In the data rows, the value 128 means zero.
Here are some numbered points:
array([ 97., 155., 130., 152., 134., 141., 118.,  65.]) 0
array([ 90., 157., 193., 114., 197., 118., 115., 118.]) 1
array([100., 136., 154., 133., 145., 133., 136., 145.]) 2
array([159., 157., 127., 126., 114.,  97., 149., 100.]) 3
array([ 60.,  36.,  84., 173., 136.,  95.,  47., 190.]) 4
array([126., 167., 117., 119., 142., 113., 131., 115.]) 5
array([175., 106.,  74., 133.,  93., 163., 166.,  95.]) 6
array([ 75., 145., 135., 130.,  89., 118., 144., 170.]) 7
array([138., 124., 170.,  75., 148., 151., 163., 174.]) 8
array([119., 153.,  96., 137.,  73., 120., 120., 162.]) 9
array([ 73., 155., 255., 127., 133.,  56.,  49., 134.]) 10
array([ 79., 122., 180., 138., 148., 133.,  90., 127.]) 11
array([130., 163., 111., 113., 157., 137., 143., 117.]) 12
array([155., 135.,  84., 123., 122., 175., 122., 161.]) 13
array([150.,  91.,  83., 113.,  47., 129., 100., 121.]) 14
Which point above is nearest to each new point by angle? Its number follows each.
array([ 30.,  38.,  63., 179., 146.,  96., 100., 195.]) 4
array([113., 168., 180.,  92., 110., 121., 113., 143.]) 10
array([145., 105.,  72., 158., 106., 165., 163., 100.]) 6
array([147., 143., 178.,  46., 170., 156., 190., 189.]) 8
array([124., 127., 131., 114., 190., 134., 108.,  99.]) 1
array([ 82., 161., 200., 101., 226.,  81., 113., 129.]) 1
array([ 44., 119., 213., 138., 152., 141.,  70., 121.]) 11
array([132., 177.,  92., 132.,  72.,  97., 129., 152.]) 9
array([164.,  99.,  86., 148., 100., 162., 164.,  98.]) 6
array([123., 117., 133., 135., 139., 157., 135., 117.]) 0
array([144., 139., 144., 131., 148.,  55.,  74., 107.]) 10
array([122., 138., 138., 115., 141.,  68.,  83.,  92.]) 10
array([176., 138., 113., 127.,  99.,  81., 142., 110.]) 3
array([121., 131., 132., 140., 145., 159., 139., 111.]) 0
array([ 88., 148., 146., 125., 105., 116., 127., 142.]) 7
array([124., 128., 161., 123., 119., 104., 122., 130.]) 10
array([137., 132., 106., 130., 146., 168., 115., 165.]) 13
array([132.,  80., 122., 141., 118.,  95.,  88., 172.]) 4
array([ 77., 141., 147., 124., 162., 135., 139., 146.]) 2
array([144., 108.,  78., 105., 122., 171., 106., 159.]) 13
array([111., 128., 111., 123., 125., 154., 129., 132.]) 13
array([141., 180., 121., 104.,  85.,  58., 121., 169.]) 9
array([140., 125.,  86., 140.,  99., 161., 162.,  89.]) 6
